Where one turn sends some rows of the set: a few examples, then the rows asked:
tol: [-0.35 -0.93 -0.49  0.49  0.13  0.77 -0.78 -0.61 -1.15  0.38  0.14 -0.16
  0.39 -0.96 -0.35 -0.07  0.54  0.85  2.01 -0.32 -2.77 -0.25  1.32 -0.43
  0.35 -0.10]
Rufu: [ 0.63  0.04  0.45 -1.20 -0.37  0.97 -1.24  1.14 -1.31  2.30  0.03  0.85
  0.37 -0.61  1.30 -0.33  0.44  1.04  1.69  0.02 -0.99  1.20  1.82  0.72
  0.54 -0.58]
Rini: [-1.57  0.36 -1.64  1.67  0.25 -0.83  0.83  0.25 -1.62 -0.14 -1.76  0.01
  0.54  0.74  1.72 -0.99  0.39  1.35  0.34 -0.23 -0.01 -0.20  2.38  0.45
  0.96  0.28]
bip: [-2.22 -2.01  0.80  1.18 -1.47  0.94  0.01  1.29  0.32 -0.17  0.58  0.67
 -0.57  0.09 -0.64 -0.54 -0.99 -0.13  0.89  0.81  2.24  0.02  0.80  0.05
  0.18 -0.61]
Zimun: [-2.39  0.89  0.65  0.54  1.02 -0.26  0.82  1.04 -1.33 -0.80 -0.04  0.11
  0.05 -0.62  1.55  0.02 -0.53  1.73  1.14  0.30 -2.18 -0.79  0.93  0.34
  1.27  0.44]
Vibo: [-0.98 -2.11  0.71  0.87 -0.86 -0.26 -0.14  1.07 -0.96  0.77 -0.49 -0.71
  2.68  0.01  0.60  0.15 -0.28  1.12  0.89  2.79  0.47 -0.92  2.23  1.32
  0.61  0.07]
debe: [-1.63  0.77 -0.14  0.04 -0.05  1.55  3.08  0.98  0.10 -0.56  0.68 -1.64
  0.59  1.12  0.59 -0.24  0.01  0.50  1.39  0.21  0.46  0.89  1.34  1.59
  0.65  0.27]
Bil: [-1.46 -1.25 -0.13  0.77 -0.91  0.77  0.19  0.85  0.31  1.60  0.59  1.11
 -0.11 -1.63 -0.72 -1.38 -1.40  0.92  0.77 -0.72  1.05 -0.49  0.89 -0.81
  3.03 -0.60]
Vov: [ 1.77 -0.19  0.21 -0.27 -0.17 -0.21 -0.58  0.98 -0.49  1.34 -1.15  0.93
  0.31 -1.04  1.38 -0.61 -0.83 -0.04  1.99  0.29 -0.67 -0.22  1.85 -1.27
  1.79 -0.60]
Popar: [ 0.32  0.26 -0.37  0.11  0.60  2.16  2.23  0.72  0.97  0.76  0.04 -1.86
 -0.80  0.81  0.13  1.26 -1.17  0.73  0.93  0.31 -0.62 -1.39  1.89 -0.11
  0.79 -0.36]
bebi: [-1.96 -1.15 -0.02 -0.70 -0.74  0.94 -1.18  0.58  0.72  1.28  1.47  0.74
 -0.29 -1.02 -0.67 -1.27  0.44  0.47  0.62 -0.86  0.99 -0.35  1.31  0.74
  2.20 -0.92]
feb: [-1.57  0.63  1.11 -0.04  0.61  0.83 -0.27  0.08  0.29 -0.35  1.02 -0.42
  0.22 -2.29  0.68 -1.53  0.37  0.24 -0.38  1.56  1.72 -0.46  2.95 -0.82
  1.64  0.54]
Taram: [-0.56  0.87  0.01 -1.42  1.98  0.04  1.29  1.05 -0.73  1.01  1.01 -0.78
  1.18  0.21  1.15 -1.16 -1.45  0.38  1.16  0.07  1.59  0.33  2.20  2.02
  2.42 -0.10]
lisef: [ 1.14 -0.05  0.78 -1.20  1.59  2.36 -0.95  0.78 -1.03  0.97  0.70 -2.12
 -0.04 -0.25  0.96 -0.66 -0.89  0.21  1.45 -0.65  1.22 -0.80  1.80  1.03
  1.09 -0.59]
Reti: [-1.49 -1.00 -0.17  1.23 -1.94  0.89  1.92  1.82 -0.22  1.46 -0.82 -0.55
  0.99  0.78  1.13 -0.48  0.09  1.08  0.78  0.24 -0.46 -1.54  1.44  0.31
 -1.02  0.48]
moli: [ 1.15 -1.05  0.22 -0.78 -1.82  0.93  1.41  0.89 -1.22 -0.48 -0.77  0.01
  0.26  0.59 -0.56  0.44  0.19  0.27 -0.32  1.05  0.44  0.01  0.61 -0.52
 -0.91 -0.97]
Zev: [-0.51 -1.04  0.02  0.11  1.42 -2.60  0.57 -0.19 -2.09 -0.76 -0.39 -0.56
  0.57 -0.05  0.59 -0.34 -0.73  0.87 -0.28  0.89  0.88 -1.38  1.27  0.80
  0.89  0.16]
tatuk: [-0.42  0.57 -0.71  1.41  0.52 -0.15 -0.57  0.88 -1.11  0.88 -0.39  0.76
  1.20  0.66  0.15 -0.24 -1.90  0.96  0.12  0.43 -2.14 -0.23  1.45 -1.05
  1.40 -0.46]
Voki: [-1.41 -1.11  0.52  1.73 -0.71  0.41  1.35  1.06  0.87  1.56  0.51  1.63
 -0.89  0.00 -1.16 -0.39 -1.39  0.64  0.69 -0.22  1.80 -0.65  1.27 -0.22
  1.16 -0.65]
nugid: [ 2.05  0.69  0.25  0.00 -0.72 -0.01  1.28  1.15  0.20  0.11 -1.33  1.32
  0.24  0.53  0.13  0.06 -1.00  0.04  0.22  0.52  0.27 -1.11  1.25 -1.18
  0.59 -1.18]
zoler: [ 0.54 -0.59 -0.47 -0.57  1.20  1.88 -0.23  0.45 -1.11  1.35  0.20 -1.67
  0.83  0.63  0.35  0.64 -1.34  1.38  0.48  1.87  1.60  0.23  2.90  1.99
  1.00 -0.74]
gon: [-1.06  0.74  0.53 -0.40  1.15  0.25  0.64  0.91 -2.86 -1.08 -0.42  0.55
  1.44 -0.28  0.70 -0.56 -0.50  1.80 -0.21 -1.41  1.58 -1.21  0.45  1.00
 -0.17 -0.15]
febut: [-0.69  0.10  0.14 -0.57  0.96  1.20  3.92  0.61 -0.05 -1.08  0.34 -0.68
  0.74 -0.95  0.12  0.10 -1.61  0.56  2.19  0.71  0.94 -0.68  1.39  0.45
  1.58  0.14]
sefid: [-1.52  1.22 -0.21 -0.27  0.21  0.89  1.15  0.17  0.63  1.03  0.97 -0.28
  0.11 -1.93  0.46 -1.47  0.20  0.75 -1.43 -0.21  1.79 -0.78  2.45 -1.14
  0.80  0.63]
savu: [ 0.17 -0.22 -0.10 -1.06  1.17  1.02  2.43  0.81 -0.91 -0.06 -0.13 -1.08
  0.49 -0.47  0.96 -1.73 -0.75 -0.27  2.33 -1.54  2.21 -0.50  1.67  0.36
  1.79  0.50]
Pip: [-2.09 -0.19  1.70  0.40  0.23  1.09  0.97  1.43  0.37  1.10  0.30  0.08
  0.82 -0.74  0.26  0.00 -0.70  2.11 -0.03  1.26  2.19  0.10  2.03 -0.47
  0.29  2.29]
Felu: [-0.23  0.46  1.93  0.09  0.39  0.52 -1.10  1.36 -1.48  0.98  0.56  0.14
  2.41  0.17  0.67 -1.08  0.76  0.43  0.06  0.17  1.05 -1.51  2.49  1.81
  1.14 -1.34]
lobut: [-0.11 -0.84 -0.74  0.54 -0.61  2.46  0.76  1.27 -0.62  0.22 -0.54 -3.04
  0.38  1.46  0.76  0.21 -1.52  0.99  0.30  1.47  0.49  0.29  1.35  0.25
  0.76  0.11]
letuz: [ 0.18 -0.73  0.53 -1.70 -1.16  1.38 -0.01  1.08 -1.99  0.78  0.39  0.51
  0.95 -0.60  0.01  0.81 -0.21  1.53  0.19  1.91 -0.58  1.22  0.91  0.85
 -0.42 -1.05]
keki: [ 0.37 -1.77  0.60 -1.04  0.66  0.53 -0.53  0.71 -2.55 -1.08 -0.39  0.78
  0.38  0.12 -0.71 -0.77 -1.72  0.83  0.32  1.29  0.39 -1.64  0.72  0.04
 -0.64 -0.27]
pobe: [-0.15 -1.04  0.58 -0.32  0.01  1.23  0.67  0.59 -2.38  0.80  0.07 -0.14
  1.17 -2.18  0.64 -1.49  0.67 -0.63  0.78 -0.95  0.44 -2.28  2.61 -0.78
  1.37 -1.48]
mesu: [-1.69 -1.22  0.01 -0.43  1.24  0.42  1.51 -0.34 -2.65 -0.66 -0.53  0.35
  0.27 -1.64  0.37  0.77  1.09  1.50  1.82 -0.95 -0.21 -0.87  1.89  0.28
  0.11  0.26]
fad: [ 0.80  0.19 -0.72 -0.44  1.09  3.19  1.04  0.54 -0.52  0.39 -0.45 -1.14
  0.42 -1.57  0.75  0.30 -1.85  0.58  1.87 -0.43  0.55 -1.32  2.24 -0.83
  1.72 -0.82]
Kesar: [-1.51 -0.92 -0.91 -0.55  0.42  0.53  1.53  0.49 -1.28  0.07  0.55 -2.20
  1.42  0.02  1.08 -0.64 -0.61  0.13  1.48  1.39  0.97  1.70  2.21  1.36
  2.10  0.27]
fer: [-1.67 -0.93  0.25 -0.19 -0.17  0.42  1.72  0.57  0.32  1.55  0.59 -0.90
  0.21 -1.71  0.10 -0.50 -0.39  1.27 -0.69  0.16  1.85 -0.51  1.65 -1.59
  0.31  2.13]
nudak: [-2.61 -1.17 -0.09 -0.27 -0.91  1.43 -0.98  0.79  0.43  0.06  1.03  1.47
  0.52 -0.83 -0.68 -0.29 -0.49  0.57  0.51  1.15  1.96  0.11  1.70  1.16
  1.04 -1.43]
dav: [ 0.51 -1.15 -0.87  0.66  0.58 -0.47 -0.05  0.65 -1.87  0.88 -1.25  0.87
  0.06  2.30 -0.33 -0.76 -0.68  0.15 -0.19 -0.22  0.41 -0.81  2.31 -0.46
 -0.23 -0.30]
meref: [-0.16  0.38 -0.14 -0.68  0.32  2.38 -0.42  0.18 -1.65 -0.38 -0.17  1.69
  0.91 -0.54 -0.69 -0.40  0.06  2.07  1.22 -0.34 -0.66 -1.00  1.21  1.18
 -1.15 -0.73]
tivi: [-1.77 -0.19  1.75  0.64  0.45  1.28 -0.18  0.60  0.22  0.27  0.20 -0.17
  0.26 -0.73  0.55 -0.83  1.24  0.88  0.64  1.17  2.46  0.32  3.30 -0.07
  0.59  1.62]
Bege: [-1.05  0.03  0.47 -0.13 -0.22  0.82  2.75  1.44 -0.63  1.36  0.49  0.60
  0.48 -1.66  0.58 -0.16 -1.35  0.72  0.34  0.37 -1.26 -3.05  1.65 -0.62
  0.37 -0.95]

Zimun turns into mesu
moli turns into nugid
Now find these:
Taram turns into Kesar
bebi turns into nudak
meref turns into keki
pobe turns into Felu
feb turns into tivi
Popar turns into fad

Where one turn sends some rows of the set: a few examples, then the rows asked:
Mutok: [-1.12  1.31 -1.38  1.61  0.43  1.43  0.69  0.78 -0.28 -0.72  0.39  0.20
 -2.02  0.63  1.18 -0.24  0.14 -0.19 -0.72 -1.22 -1.03 -1.71 -0.65 -0.53
  1.31  0.16 -0.42]
Botes: [-1.89 -1.33  0.42  0.81  0.05 -0.26 -1.53  1.24  0.34 -1.96  0.02  1.24
 -0.52  0.90 -0.48  1.68  0.33  0.15 -0.60  0.26  0.79  0.98  0.47 -0.22
  0.40  2.27  0.38]
far: [-0.27 -0.30 -1.28  0.84 -0.86  0.26  0.44  0.63 -0.32 -0.78 -0.18 -0.65
 -0.70  2.01  1.44  0.00 -1.67 -0.70  1.52 -0.08  1.54 -1.13  1.42 -1.12
 -0.52  1.08 -0.64]
pubir: [ 1.86  0.28 -0.85 -0.56 -1.62 -0.91 -0.76 -0.39 -0.39  0.43 -0.67  0.75
  0.19 -1.78 -1.36  0.28 -0.34 -0.74 -0.09  0.47 -0.34 -2.34  0.09 -0.49
 -0.74 -0.64 -0.47]
gim: [ 1.85  0.27 -0.70 -0.40 -1.56 -1.03 -0.55 -0.16 -0.53  0.47 -0.39  1.03
  0.18 -2.14 -1.07  0.10 -0.19 -0.67  0.23  0.89 -0.33 -2.34 -0.14 -0.33
 -0.59 -0.55 -0.24]
gavut: [-1.07 -2.13  1.09  0.42  2.20  0.31 -1.08  0.27  0.91 -0.54  0.17  1.00
  0.02 -1.95 -0.41 -1.15 -0.69  0.11 -0.98  0.00 -0.31  0.62 -0.46 -0.67
  0.92 -0.24 -0.29]
navop: [-0.61  1.53 -1.57  1.52  0.12  1.53  0.82  0.88 -0.40 -0.71  0.33  0.81
 -1.52  0.56  1.68 -0.48  0.43 -0.24 -0.52 -0.97 -0.68 -1.38 -0.65 -0.02
  1.25 -0.24 -0.61]
sav: [-0.91 -2.04  1.15  0.49  2.31  0.45 -1.03  0.38  1.05 -0.50 -0.13  1.43
  0.17 -1.94 -0.47 -0.84 -0.75  0.20 -0.85 -0.06  0.17  0.78 -0.41 -0.33
  0.57 -0.23 -0.42]
Riren: [ 2.03 -0.01 -1.17 -0.17 -1.71 -0.51 -0.32 -0.37 -0.54  0.16 -0.41  1.25
 -0.34 -2.17 -1.18  0.47 -0.17 -1.11  0.59  0.44 -0.02 -2.17 -0.42 -0.21
 -0.88 -0.26 -0.36]
Daga: [ 0.46 -0.87 -0.10 -1.54 -0.76 -0.76  0.24  0.42  1.17  1.32 -1.09 -0.01
 -0.04  0.11 -1.32  0.62 -1.49 -0.56 -0.58  1.05  1.41 -0.24 -1.34 -0.27
 -0.87  1.95  0.84]
Kobul: [-2.20 -1.48  0.62  0.66  0.13 -0.18 -1.09  1.13  0.42 -2.02  0.25  1.06
 -1.00  0.84 -0.14  1.63  0.24  0.08 -0.70  0.24  0.91  0.76  0.20 -0.15
  0.88  2.17  0.49]
vepub: [ 0.19 -0.63 -0.47 -1.40 -0.76 -0.51  0.31  0.70  0.92  1.46 -1.30 -0.04
  0.37  0.47 -1.37  0.74 -1.42 -0.70 -0.65  0.82  1.04 -0.21 -1.31 -0.31
 -1.18  2.03  0.62]
sis: [-0.88 -2.12  0.93  0.69  2.33  0.05 -1.28  0.29  0.96 -0.22  0.21  1.51
 -0.20 -1.91 -0.36 -1.23 -1.17  0.06 -0.61  0.75 -0.20  0.43 -0.38 -0.52
  0.70  0.14  0.38]
Gak: [ 0.09 -0.38 -1.48  0.67 -1.41  0.20  0.70  0.34 -0.35 -0.92  0.02 -0.61
 -1.06  1.86  1.43  0.17 -1.65 -0.75  1.30  0.05  1.59 -1.32  1.20 -0.98
 -0.10  1.04 -0.51]
berul: [-0.82  1.48 -1.39  1.48  0.31  1.51  0.55  1.05 -0.49 -0.63  0.21  1.04
 -1.23  0.97  1.86 -0.30  0.11 -0.17 -0.56 -0.78 -0.93 -1.72 -0.42 -0.13
  1.31 -0.11 -0.55]

gim turns into navop
Riren turns into Mutok
Now find these:
far turns into Botes
Gak turns into Kobul
pubir turns into berul

Where one turn sends some rows of the set: a few examples, then the rows asked:
vezir: [ 1.06  0.67 -0.35  0.96 -0.66  1.77  0.12  1.60  0.12  1.49  1.27  0.24]
vavu: [-1.20  0.51 -0.65 -1.36 -0.20  2.07  1.93  0.08  0.24  0.64  1.26 -1.06]
fibul: [ 0.19 -1.61 -0.39  1.13 -1.24 -0.40  0.04 -0.32 -1.53  1.50  0.25 -1.31]
vofa: [-0.55 -1.12 -1.13  0.10 -0.64 -0.24 -0.19  1.42 -0.23 -0.87  2.25 -0.11]
feg: [-1.04  2.12  0.13 -0.53 -0.08 -1.01  1.06  0.57 -1.08 -0.57  0.46 -1.70]
vuzos: [-0.38  1.70 -0.52 -0.32 -0.61 -0.89  1.61  0.98 -0.97 -0.06 -0.24 -2.34]
Leb: [ 0.47  0.05 -0.06 -2.09  0.07  1.47  1.52  1.28 -0.02  1.31  1.13 -0.72]
Komub: [-0.97  0.17  1.36  0.31 -0.45  0.40 -1.43 -0.01 -0.70  0.40 -0.27  0.51]
goke: [-1.03  1.86 -0.93 -1.14 -1.16 -0.31  1.76  0.58 -1.38 -0.44  0.42 -0.43]
tun: [ 1.02  0.04  0.66  0.16  1.31 -0.23  0.19 -0.76 -1.40  0.19  0.96 -2.00]
Meni: [-0.84  1.13 -1.64  0.79  1.05 -0.04  1.73 -1.19 -0.59  0.78  0.25  0.07]
Gapu: [-0.60 -0.54 -0.93 -1.24  0.55  1.84  2.14  0.01 -0.40  1.28  1.40 -0.71]
sezef: [-0.07  1.38  0.96  0.99 -0.99  0.63  0.53  0.67 -0.02  2.06  1.46  0.58]
Bepe: [-0.12 -0.29 -0.79  0.22  1.13  0.69  1.49  2.00  0.81  0.08 -0.98 -0.18]
kegu: [-0.21 -0.75 -0.94  0.10 -0.72 -0.56 -0.79  0.69 -0.41 -0.89  2.34 -0.31]
luk: [ 0.86  1.51 -0.69  1.05 -1.23  1.20  0.81  1.03  0.90  1.22  0.71 -0.02]
Faned: [ 0.94  1.54  0.07  1.56 -0.48  0.93  0.78  1.78 -0.10  1.09  0.67  0.48]
Dut: [-0.93 -0.32  1.31  1.09 -1.16  0.46  1.92  0.05  1.09 -0.26  0.00 -0.33]
Kole: [-0.89 -0.16  1.27  1.12 -1.18  0.25  2.11  0.07  1.11 -0.16  0.31  0.00]
mavek: [-0.47 -1.09 -1.35  0.23 -1.01 -0.11 -0.19  1.16 -0.22 -0.86  2.20 -0.23]
fem: [-0.35 -0.69  1.21  1.07 -1.61  0.50  1.52  0.20  1.14 -0.54  0.63 -0.07]
Nibe: [ 0.76 -1.52 -0.71  0.45 -1.32 -1.14  0.96  0.48 -1.67  1.22  0.51 -0.76]
dosu: [-1.35 -0.27  0.79 -0.29 -0.20  0.81 -1.61  0.56  0.44  0.32  0.18  0.07]
vado: [-0.33 -1.61 -1.08 -0.02 -1.03 -0.99  0.45 -0.19 -1.82  1.22 -0.26 -0.77]
Vegar: [-1.64 -0.69  1.22 -0.57 -0.13  0.54 -0.63  0.14 -0.49 -0.08 -0.05  0.94]
bas: [ 1.33  0.19  1.08  0.17  0.74  0.09 -0.04 -0.30 -1.22 -0.30  1.11 -1.97]
tafi: [-1.03  1.78 -1.08  0.14 -0.45 -0.72  0.47  0.33 -1.49 -0.61 -0.31 -1.86]
vako: [-0.79  1.02 -1.55  0.35  0.86 -0.21  1.24 -1.55 -0.96  0.48  0.82  0.52]
vezag: [ 1.28  0.02  1.24  0.37  0.73  0.03  0.30 -0.32 -1.42 -0.26  1.19 -1.82]
Tutug: [ 0.44 -0.22 -0.81 -0.05  1.60  0.12  1.44  1.87  0.36  0.61 -0.92 -0.33]
Gase: [-0.33 -0.20 -1.05 -1.51  0.16  1.93  1.95 -0.17 -0.07  0.62  0.09 -1.57]
kefi: [-1.78 -0.65  0.24 -0.10  0.19  0.13 -0.99  1.29 -1.56  0.93  0.34  0.51]
zokek: [ 0.20 -0.85  0.43  0.44 -1.08 -0.34  1.58  0.43 -2.61  0.92 -0.46 -1.20]
Mor: [ 0.29 -0.11 -1.13  0.21  1.50  0.12  1.16  1.92  0.40  0.64 -1.02 -0.38]
putuk: [-0.72  0.91 -1.45  0.46  0.77 -0.04  1.15 -1.82 -0.79  0.74  0.74  0.28]

Tutug turns into Kole
goke turns into Leb
Now find these:
fibul turns into tafi
Meni turns into Bepe
Komub turns into vado
feg turns into Gapu
mavek turns into bas

